(in the rows, 128 means zero)
Each named move below is a turn or a mirror, shown by a few rows before and after it. Which moves, in which order, take the first row of each later pair to the second? The first pair is answered.
Q_759 (before |-> after):
[134 133 120 137 132 121 126 117 127 132 125 106 135 117 122 121 117 108
 135 131 115 119 129 124 129 119 123 135] |-> [130 131 118 140 129 118 127 115 126 136 129 108 134 119 121 123 115 109
 132 129 112 119 125 119 125 119 124 135]
[150 135 146 137 144 122 121 117 134 140 140  76 153 103 104  98 115 132
 134 110 111 112 144 131 120 116 140 145] |-> [153 136 138 133 143 118 123 120 134 126 140  72 155 106  99 119 119 134
 131 127 110 110 141 143 127 116 121 138]
[126 132 132 135 115 131 114 115 119 130 111 121 129 139 131 137 123 125
 122 118 126 134 108 125 132 123 123 118] |-> [129 134 130 134 115 130 113 112 123 130 115 120 128 138 129 132 120 126
 122 119 128 133 111 127 131 122 124 122]
[125 118 177 129 135 128 110 131 127 163 137  93 136 129 154  71 116 119
 120  82 117 140 152 103 108  99 194 171] |-> [166 106 106 118 159 135 125 132 119  80 134  75 150 141  80 181 139 110
 116 164  99 122 133 167 112 119  95 121]
Q_487 (before |-> after):
[143 131 116 110 105  90 132 136 133 124 124 145 150 149 103 147 129 124
 131 150 125 116 134 111 142 134 111 101] |-> [146 115 114  99 125  89 135 142 141 122 129 142 157 151 110 134 131 127
 129 148 130 114 148 109 140 127 117 108]
[ 95 128 103  88 129 123 155 153 143 126 132 192 126 135 134 137 178 137
 121 144 162 129 143 107 148 145 115  99] |-> [154 102  93  96 194 132 147 139 134  94 137  93 150 117 103 147 149 122
 107 144 130  97 163 134 113 103 120 118]
[129 148 152 158 110 136 117  89 109 132 130 109 143 133 135 163 123 139
 129 121 103 148 108 115 105  79 131  84] |-> [102 134 158 123 104 132 120 114 133 143 143 156 144 132 166 140 131 148
 123 118 128 156 134  88 106  90 149  92]
Q_228 (before |-> after):
[ 89 145 141 110 119 147 143 109 115  75 126 146 138 132 101 148 116 121
 104 148 138 142 113 129 161 128 148 126] |-> [109 151 138 120 122 153 143  99 110  71 126 132 138 131  95 153 114 124
 102 151 138 141 108 130 157 116 144 131]
[106 123 132 106 140 100 121 124 139 134 121 116 120 123 156 121 134 149
 117 129 146 114 147 142 124 118 145 104] |-> [103 124 121 103 141 102 119 124 144 130 123 118 122 121 156 127 140 148
 113 143 150 113 142 144 132 117 137  99]
[116 117  93  78 128 100 150 146 119 135 127 162 114 113 139 108 161 140
 105 150 187 102 170  79 133 128 145 121] |-> [130 116  75  75 131 102 156 148 119 110 119 153 115 116 119 137 169 139
 104 169 178  92 155 100 136 135 124 107]
Q_244 (before |-> after):
[122 147 120 125 126 106 136 143 145 131 111 153  98 138 146 142 132 122
 121 132 123 132 131 122 143 131 123 105] |-> [139 157 124 149 134 110 130 128 137 127 106 115 101 136 128 148 118 120
 121 124 116 127 117 135 141 120 115 104]
[124 132 132 112 119 126 116 133 148 136 129 140 128 135 134 102 138 112
 128 115 162 124 158 106 141 129 125 124] |-> [129 151 141 144 104 129 119 114 129 137 122 130 123 146 121 111 133 105
 136 106 151 132 140 114 146 131 111 117]
[137 110 121 104 143 123 109 118 133  68 114 125 140 121 149 122 126 127
 126 118  91 116 150 133 117 132 107 125] |-> [110 120 128 103 123 120 112 128 138  79 109 160 131 130 163 121 134 133
 131 116 104 118 152 123 128 142 109 110]
Pairs:
Each pair is 2 to 3 moves apart.
[115 141 121 138  45 142 141  97 123 146 118 138  74 165  93 165 131 167
 143 103 108 138 116 150 167 175  52 136] |-> [ 86  97 108  68  69 131 148 131 163 142 141 178  75 153 115 149 139 188
 138 119 132 136 170 127 164 182  81 151]
Q_244 Q_244 Q_244
[103 118 123 105 124 135 144 176 143 121 138 175 134 133 141 131 147 154
 132 156 147 132 147 104 143 136 130 116] |-> [143 134 162 171 127 137 125 131 107 143 126  91 135 127 131  98 106 130
 133  98 116 126 121 110 121 100 165 142]
Q_244 Q_244 Q_759
[173  84 114  93 203 123 135 137 143 105 139  57 147 106 129 115 104 133
 117 117 104 111 181 133  89  99 171 178] |-> [189 162 136 198 145 139 125  86  91 117 107  40 128 132 107 137 107 109
 134 100  82 131  90 160 114 115 124 138]
Q_244 Q_244 Q_244
[128  94 107  78 161 126 125 150 133  97 125 115 136 108 127 142 130 140
 124 152 142  92 158 122 112 128 133 133] |-> [161 118 112 127 157 135 115 122 102  96 114  71 136 121 108 162 113 123
 130 137 124  95 118 145 114 119 116 126]
Q_244 Q_244 Q_244
[137 126  87 132 130 145 142 131 109  84 130 130 138 135  90 194 141 129
 124 165 124 128 113 164 132 155  85  80] |-> [161  91 107 125 182 140 133 131 113  94 145  61 152 114  96 144 105 122
 114 125 107 112 153 154  96 114 143 136]
Q_487 Q_759 Q_487
[156 104 180 130 199 148 135 191  93 162  90 130 155  93 158  91  83 136
 151 147  76 107 176 117  70 107 161 183] |-> [141 163 158 174 117 158 149 174  68 147  70 199 145 130 123 178 127 134
 165 194  81 129  94 151 124 164  62 108]
Q_759 Q_487
